In the rows, zero is written as 128.
A single turn carries every row of the set below to another of its rows. Some are shown first; where does it send the rows asked next?
ripap: [128 148 160 122 144 143 164 106  83 122 110 122 149 173]
Deba: [112 149 158 124 143 142 164 120  81 128 126 122 132 165]
mupi: [137 157 100 153 146 152 139 118 144 122 129 143 155 164]
zopu: [121 148 125 134 116  77 129 117 121 124 118 145 125 128]
tobi: [109 143 129 153 120  91 125 130 110 121 118 149 116 127]
zodib: [151 145  99 147 148 148 135 120 141 130 137 147 156 152]
Parud: [144 119 137 119 170 103 154 130 144  93 102 104 134 146]
tagu: [123 146 122 135 115  89 124 118 108 134 104 143 125 125]
ruga: [138 103 146 132 146 152 135 138 135  91 128 147 128 180]
Sed: [146 150 105 156 156 141 134 121 143 118 132 146 166 164]
seri: [149 114 125 132 166 106 146 136 147 102  99 105 123 147]
nete: [129 149 162 130 151 132 166 104  83 111 120 112 148 169]
Gis: [109 147 132 146 108  94 123 124 116 120 112 151 126 128]
lagok: [124 142 156 118 131 153 164 110  88 131 126 115 131 162]
vizu: [145 112 134 119 174 102 138 133 134  96  94 115 142 141]
Nomal: [115 146 116 143 107  92 123 123 106 115 124 144 126 130]
Mipek: [148 146 105 156 144 154 136 122 149 125 125 144 156 160]
tez: [137 110 141 122 167 102 139 140 142  93 110 107 132 139]
fam: [123 148 151 119 147 149 167 116  84 127 127 121 141 169]
Fozof: [118 152 130 146 107  91 124 113 108 126 120 149 129 131]
gan: [142 117 139 123 174 105 141 127 148 103 100 104 129 145]
Nafa: [143 147 113 152 156 155 129 118 149 126 124 142 162 164]
Mogu: [102 152 129 137 112  88 130 121 113 115 117 143 121 130]
nupoz: [151 105 144 120 115 104 147 124 104  90 127 147 118 163]
Nomi: [130 153 102 149 150 144 121 122 150 127 119 149 157 160]
gute: [149 113 137 125 170 111 143 135 145 118  99 107 125 136]
Bogib: [117 145 160 118 153 140 166 119  82 122 118 119 140 168]
retuf: [112 144 173 131 148 144 163 116  93 127 118 121 132 167]
magid: [146 114 149 131 103 104 145 117 119  87 133 147 120 167]
Zetav: [104 150 172 129 144 141 154 112  94 121 132 117 137 159]
Nok: [134 131 146 132 116 130 127 110 132  94 133 169 155 180]
zenul: [143 157 103 155 152 143 131 110 144 130 124 144 155 164]
kiso: [123 146 146 126 135 158 157 108  86 119 128 106 137 164]
gisa: [137 104 149 136 133 139 135 131 139  79 120 139 129 183]
Topa: [113 148 123 139 112  89 122 114 112 123 113 138 115 130]
gupi: [130 133 147 134 124 123 129 116 115 103 134 183 152 177]
Gari: [146 108 143 125 161 103 144 132 136  99  98 101 124 141]
Vab: [141 154 110 158 157 143 129 120 142 139 113 150 156 158]
mirug: [151 111 142 121 162  99 148 131 142  96  96 110 137 140]

nupoz goes to ruga
zenul goes to Topa
Nomal goes to tez
Now these:
Vab goes to tagu
mupi goes to Mogu
nete goes to kiso
vizu goes to zodib
Nafa goes to Fozof
Nok goes to magid
Nomi goes to zopu
Deba goes to Bogib
Mipek goes to Gis
retuf goes to ripap

A single turn carries every row of the set below to another of its rows. Some are shown first; where does it send the rows asked next?
vita: [163 110 178 126 154 138 135 107 105 113 115 151 135 115 151 136 124  97
 117 100 115 164 158 124 146 133 209 140 150 105 148 150]
benip: [125 133 136 110 124  97 142 141 110 180 104 136 137 109 141  92 127 147
 124  71 137 117 132  77  98 123 144 148 120 114 120 132]
mufik: [109 144 159 147 140  80 148 132 126 136 111 132 112 126 149 124  99 154
  99  82 130 160 121  97 102 127 193 153 146 117 166 126]
gok: [152  79 128 131 130 119 133 136  96 133  82 127 146 102 115 112 109 138
  99 102 133 142 105 110 119 146 187 164 144 109 103 156]
tirog: [167 132 158 101 123  89 143 109  71 134  88 146 153 151 169 110 120 121
 111  81 128 141 112  81 106 141 189 185 144 120 130 117]
Sev: [154 112 147 119 141 114 143 171 106 155 110 134 138 113 160 129 118  97
  87  95  98 145 111  75 138 106 128 122 149  93 153 114]
vovo: [160 107 154 160 175 139 151 111 100 152  85 140 153 111 185 108 112 117
 136  67 116 112 135 117 132 142 150 162 166 108 127 159]
ruba: [166 122 183 155 167 102 162 101 101 145  89 169 130 118 169 134 119 113
  87 103 102 144 134 109 132 147 147 149 157 124 143 177]
Pom: [164 112 156 148 143  96 121 117  99 175  96 111 136 121 167 142  94 127
 108 108 124 100 142 115 119 143 188 135 152  94 163 152]
seka: [168 139 175 172 150  86 158 106  96 152  64 120 116 122 158 162 118 128
 123  86 117 141 146  94 124 139 175 157 138  90 140 127]
lituk: [141 116 176 106 172 102 104 138  92 144 122 137 115 101 156 142 111 136
 123  91 132 167 121 129  90 105 173 160 175 107 143 102]
patu: [142 135 154 105 131 107 163 125 118 163 113 132 127 120 166 159 112 137
  69  71 133 138 164 140  91 118 177 143 137 122 127 138]
Kore: [154 155 158 107 119 121 163 151  95 145  82 120 157 123 153 115 117 121
 120 101 124 125  88  78 102 101 165 158 148 114 151 110]
bibi: [168 115 157 113 135 108 154 144  83 188  82 149 146 112 143 170 111 122
 101 102 106 126 144 124 108 124 165 134 158  95 142  95]
muki: [148 157 177 110 139 104 156 136 108 143 112 151 130 122 144 133 121 156
 144  83 130 143 130 111  74 143 173 185 133 127 117 139]
fonek: [114 120 162 108 160 137 139 152 135 171 118 134 103  98 139 142 108 136
 113  89 110 135 152 124  95 133 192 138 150 100 147 138]
Lera: [148 123 129 121 143 123 145 138  97 112  77 158 141 123 159  91 139 122
 110  94  91 150 141  82 106  95 140 168 136 101 133 105]
tezan: [189 107 149 112 144 132 135 117  89 171 103 118 145  64 159 120 120 101
 114 100 109 140 140  93 149 108 155 159 162 104 124 161]
davev: [137 102 126 136 177 130 143 125 114 163 102 147 150 103 152 132 136 102
 102  80 124 176 151  97 116 162 175 166 176  96 117 157]
papen: [140 113 140 115 131 116 141 134 101 141 119 136 137 137 128 126  80 143
 142  74 122 163 118  77 126 118 175 183 148 115 102 107]
med: [176 129 158 137 160 106 141  96 115 155 115 143 133 150 162 151 155 125
  97 103  99 124 141  94 110 144 186 153 155 124 109 122]
torim: [139 116 156 170 137  82 145 118  95 106  90 145 147 112 141 150 131 109
 108  78 140 151 124  94 126 104 127 121 154 101 128 125]
toren: [145 102 151 139 162 150 150  99  99 117  70 142 127  91 138 123 105 125
 105  94 142 150 109 111 138 125 163 133 141 148 122 148]
zeki: [176 106 161 129 142  94 168 117  89 133 102 134 116  87 145 142 136  91
 103  62 148 127  99  75 124 123 169 162 152 150 134 136]
kepem: [142  82 120 131 147 102 130  84  98 157  76 136 118  87 162 122 109 119
  95  70 140 126 117 100 115 102 173 138 170  96 108 144]
votid: [140 139 158 156 141 123 149 132 121 138  92 110 123 128 182 153 125 103
 103  89 106 119 164 113 120 128 196 152 178  83 129 149]
vuma: [148 101 126 105 137 151 152 118 107 118 100 159 144 111 139 112 127  88
  87  96 113 134 120  99 129 125 171 144 157 111 121 183]
zuzi: [132 130 175 122 140 104 154 137  90 138 107 141 115  81 170 118 125 102
 122  57 131 159 129  79 137  83 142 138 145 116 166 119]
Riri: [130 139 156 120 143 115 133 136 101 152  95 148 148 126 169 139  80 130
 119 106  89 137 133 122  81 112 154 154 168  74 162 162]
ganob: [154 102 152 114 131  92 155 177  85 135 112 140 103 105 164 124 131 142
 114  83 117 125 139  65 140 108 136 168 145 118 134 128]
Kov: [165 112 141 123 117  98 122 120  84 116 112 126 116  85 152 114 125 121
 125  62 152 146 127  91 148 119 170 156 133  91 108 166]
miti: [146 110 154 137 136  84 122  97  75 123 126 168  89  84 149 140 117 126
 132  83 126 155 156  96 115 107 161 136 151 107 138 143]
bizef: [172 105 180 123 137 117 138 122 116 146  98 145 124 146 145 132  88 126
  93  75  99 111 123 148 126 141 158 159 131 109 117 146]
Luduz: [120 135 164 115 135 127 135 149  71 150 116 162 123 140 166 125 122 128
 120  80 131 137  97  67 126 132 186 160 165 123 159 110]
Dob: [139 108 161 133 187 138 156 115 130 153  97 165 148 131 156 110 129  98
 123 106 101 137 137  91  99 109 144 151 169 129 138 153]
mepap: [133 143 154 113 147 119 158 146  89 127  84 155 128  91 150 129 167 109
 137  98 138 150 111  61  94 119 169 130 154  90 133 145]
sobi: [145 167 152  99 143 122 137 130  87 180 120 156 145 115 166 129 113 151
 109 104 151 156 103 127  99 133 160 150 151  92 128 132]
rina: [145 107 128 107 142 118 119 135 119 162 107 107 150  91 150 142 122 117
  97  64 126 106 135 130  90 103 186 142 142  98 149 118]
litip: [153 117 127 115 133 109 137 130  85 101 102 136 124  84 139 136 122 113
 129 133 150 140 151  92 122  96 146 144 145 116 129 152]
kime: [129 155 174 102 152 122 154 125 125 156 122 167 127  95 136 139 123 134
 125  73 122 183 128 112 113 120 167 155 179  98 101 139]

davev goes to Lera
sobi goes to vovo
Dob goes to Sev
Now these:
Riri goes to tezan
Kore goes to Pom

A single turn carries every row of the set below to another of its rows. Some are shown first; where does it send the rows asked next?
bena: [105  81 106 127 143 106 105  83 128 108 158 170 150 139 135  60 131  96
 118 143]
kidip: [114  86 118 145 142 124  87  97 146 126 158 107 153 126 109 139 152 121
 141 151]
dozug: [110  86 125 155 139 108  91  94 142 129 165 103 156 119 105 131 154 117
 140 163]
vod: [117 126 117 140 155 125  90  64 155 102 161 125 144  88 120  77 131 115
  93 168]
rak: [ 99 103  59 118 134 111 107 104 122 130 159 122 124 121  82  87 105  99
 151 182]
poz: [117  76 108 128 127 109 110  93 131 115 143 173 145 133 135  60 127 107
 113 140]
pofov: [ 88 102  56 139 116 115  74 105 117 121 165 152 139 120 105  91 135  97
 125 206]
keta: [149 104  96 145 134 139 127 136 133 161 152 110 130 117 112  84 145  84
 112 167]
kuze: [102 102  64 125 122 104  88 100 129 112 153 135  82 112 115 102 128  90
 119 181]
vuke: [ 90  72 123 152 113 151 114  98 107 159 185 129 138 109 117  83 116  91
  96 163]
fep: [114  71 113 141 143 113  94  98 150 129 164 110 142 114 112 136 156 119
 144 155]
mirov: [104  94  64 116 116 103  74  98 131 119 158 133  87 111 114 103 132  95
 122 173]
veke: [ 88 106  47 155 136 137  84  78 149 141 137 128 110 121 109 101 120  92
 129 178]
gapez: [ 84  69 116 141 116 151 121 100 117 163 187 132 149 105 115  78 113  99
 107 171]
Zev: [105  79 117 128 135 103 109  89 135 112 152 158 149 149 134  58 130  94
 116 143]
dupim: [152 105  94 152 142 148 116 133 138 153 149 102 136 119 117  83 143  91
 108 166]
mubi: [101 126  75 134  99 130  94  99 120 132 129 150 118 111  90  95 107 108
 123 185]
romak: [113 126 120 140 150 134  90  63 153 106 172 135 151  87 107  89 141 109
  90 165]
suzuz: [ 97 100  56 141 115 122  64  96 117 126 164 153 139 112  99  80 137 103
 125 202]
gita: [121  91 113 132 138 100 115  91 131 115 152 163 151 140 124  60 127  92
 109 131]
fekuf: [152 107 104 150 135 129 120 128 144 158 143 106 132 119 113  81 148  80
 108 166]
tivon: [147 101  92 151 142 150 123 124 152 163 138 111 130 111 118  83 141  91
 114 165]
sar: [109 113  74 137  97 130  96  95 117 130 127 148 111 118  87  87 107 120
 125 176]
sim: [145 117 108 156 143 145 118 126 144 154 152 106 122 116 125  78 142  83
 109 163]
bub: [ 81 107  55 159 140 132  90  76 140 136 142 132 111 116 102 102 117  88
 138 187]
vipur: [113  92 113 156 144 121  95  99 142 136 161 106 154 118 106 139 155 117
 146 162]
Gise: [ 81  82 126 158 123 140 117  94 114 161 191 128 148 114 118  82 113  87
 106 159]
Nomu: [ 96  93  52 123 133 120 108 100 123 133 167 114 124 125  83  85 104 110
 142 181]
Zif: [114  87 126 146 142 115  92 106 145 123 171 112 149 132 111 130 164 110
 142 158]
renep: [119 125 109 132 159 126  89  63 153 100 163 129 137  83 119  91 135 117
 102 160]
bep: [116  75 107 135 138 112 103  86 127 116 149 168 149 140 131  58 130  89
 112 134]
nud: [116 110 102 139 156 132  84  64 155 106 167 139 148  75 122  84 141 118
  93 171]
rovu: [ 80  82 127 147 114 148 117  92 123 162 182 127 144 111 114  78 121  81
  94 173]
fuz: [ 83  83 121 147 111 153 119  93 112 159 179 144 138 110 120  77 118  84
  95 168]
Negez: [117 115 110 127 159 134  83  61 152 103 170 129 145  83 114  84 133 110
  94 157]

Negez goes to kidip
renep goes to vipur
Now these:
pofov goes to kuze
rovu goes to Zev
Zif goes to sim
sar goes to suzuz
poz goes to nud

A single turn carries every row of the set below to another of its rows. Some are shown first; where does it send the rows asked next?
votu: [117 146 145  92  98 121 140 154 118 131  99 123 110 120 110 126 149 108
 101 133 118 156 160 150 142 145]
dere: [133 122 161 121 123 132 144 123 128 144  98 132 124 125 136 100 128 146
 106 121 131 122 111 163 113 149]
Pok: [140 141 118 133 102 100 136 138 125 103  92 142 138 102 115 132 167 109
 117 149 125 157 137 150 121  87]
depum: [123 149 124  99 136 137 174 125  87 132 106 123 100 100  91 122 146 122
 161 134 135 112 151 125 142 118]
gira: [143 145 133 123 148 118 122 148 141 120 113 106 159 140 151  92 182 115
 141 142 135 114 144 102 137 122]
deso: [105 135 113 135 115  91 112 102 128 114 117 134 141 103  82 126 158  98
 125 130 121 120 115 149 117 119]
Rolig: [131 139 147 104 109  77 162 109 108 135  94 133 126 120 131 129 169  97
 126 141 130  98 125 119 154 139]
vor: [116 130 131 118 121 149 136  85 135 116 116 124 156  95 105 148 153 123
 144 134 128 130  90 117 156 143]
Mok: [129 123 160 111 130 140 152 116 126 143  99 125 129 121 127  99 124 149
 108 125 126 115 110 158 109 149]
zut: [148 144 146 155 107 120 128 115 147 142 113 124 125 133 163 127 125 149
 139 126 127 115 116 152 134 131]
pibar: [120 110 132 122 109 128 152 117 145 122  93 119 151 132 107 118 146 109
 118 176 157 106 150 116 142 172]
pak: [106 114  93 153 138 132 146 135 133 100 121  92 137 122 128 131 141 136
 160 140 143 106 170 114 136 125]
fas: [102 125 118 117 150 136 163 162 120 111 119  97 134 107 119  91 130 116
 141 164 163 136 145 121 114 127]
zusel: [153 114 145 102 114  89 151 101 140 116 126 117 158 115 138  90 156 104
 115 136 111 124 135 136 161 115]
rik: [116 162 126 124  98 108 101 126 142 130 140 107 121 131 118 124 146 105
 138 116 102 133 153 142 164 135]
dered: [115 139 118 113 110 144 116 117 100 136 101 142 144  94  86  95 151 148
 127 138 127 118 136 164 137 116]
vuduf: [120 135 104 121 104 148 146 124 100  94 122 100 110 146 132 135 142 103
 125 123 135  90 130 153 176 121]
nakub: [122 135  90 109 120 149 146 149 132 144 105  93 112 137 115 121 172  97
 132 160 143 111 171 132 136 126]
luti: [144 140 117 145 106 113 152 117 105 112 134 138 140 112 115  79 134 140
 105 142 129 128 139 132 121  93]
fubos: [127 137 132 149 118 137 139 139 142 139 101 116 145 132 126 117 123  97
 153 187 142  96 112 129 136 153]
reseg: [129 140 147 110 113  73 158 110 110 127  87 124 123 126 134 139 162 103
 126 149 125  99 123 116 148 141]
dakev: [152 120 144 102 104  89 155 101 134 125 126 125 157 111 139  97 165  99
 120 132 118 118 138 134 167 114]
fotef: [125 126 129 165 132 121 140 131 122  91 144 102 130  99 114 126 100 123
 125 138 119 137 121 144 149 127]
modat: [138 137 117 117 106 145 166 106 121 129 158  87 131  85 119 124 150 115
 153 128 129 128 157 128 141 104]
Bovu: [118 109 102  98 105 126 139 134 126 111 102 125 102 152 128 140 112 106
 153 117 141 116 138 159 152 112]
kani: [134 114 120 126 160 103 135 157 108 124 103 103 106 104 121 150 119 130
 117 127 131 137 133 139 115 117]
zozig: [ 98 142 141 102 105 142 152 148 115  92 138 102 142 124 150 129 131  94
 133 102 135 131 116 152 128 118]
Pon: [123 148 131  67 130 137 143 140 117 124 120  99 145 114 142 134 117  89
 123 126 156 115 141 160 145 103]
Lami: [126 125 128 125 130 150 139  89 133 116 120 131 154  88 108 145 150 126
 144 129 141 132  89 121 157 134]
Doba: [156 120 116 105 142 144 140 123 122 132  95 134 125 101 126 138 169 131
 140 137 147 151  93 119 147 105]
pog: [ 83 132 115 135 134 127 135 180 119 112 102 115 131 143 120 125 149  99
 128 132 109 115 139 124 123 145]
Siden: [123 129 103  89 126 121 127 119 132 111 141  93 112 136 136 118 113 104
 139 128 176 130 127 139 147 108]
Buze: [127 163 112 136  80 134 113 122 109 147 116 113 139  90 133 137 165 137
 137 153 138 127 131 146 122 104]
motu: [153 146 140 152 108 127 134 112 145 141 110 115 124 135 166 128 126 152
 148 137 122 114 116 145 133 123]
zifaz: [145  99 130 126 145 152 137 153 138 129  97 107 168 129 141 109 170 128
 121 130 114 103 146 136 118 127]
guvud: [120  78 119 125 110 156 156 122 146 116 115 112 157 124 114 110 174 115
 132 139 132 122 132 116 117 150]
Muvuk: [104 141 130 108 122 144 159 131 101  69 109 113 129 131 136 145 135 128
 121 107 157 122 143 134 152 127]
Kire: [129 145 131 124 140 127 138 151 145 127  91 136 151 131 133 118 149 109
 189 160 144 123 124 101 129 122]
Vage: [ 99 168 125 119 131 159 148 140 138 113 126 104 165 116 110 107 153  96
 143 146 127 107 172 135 150 132]
kiru: [157 122 117  93 136 143 137 126 127 131  90 130 125 110 127 131 173 133
 141 142 135 157  99 119 148 103]
mef: [112 113 105 130 110 127 131 165 163 125 124 109 152 131 129 119 115  91
 132 156 122 142 160 139 137 123]
gebeg: [121 151 116 134 114  89 139 108 105 141 114 132 137 106 115 138 127 137
 117 136 145 100 144 118  96 111]

vuduf goes to Bovu
mef goes to fas
rik goes to kani
Now these:
dakev goes to dere
vor goes to reseg
luti goes to dered
guvud goes to pibar

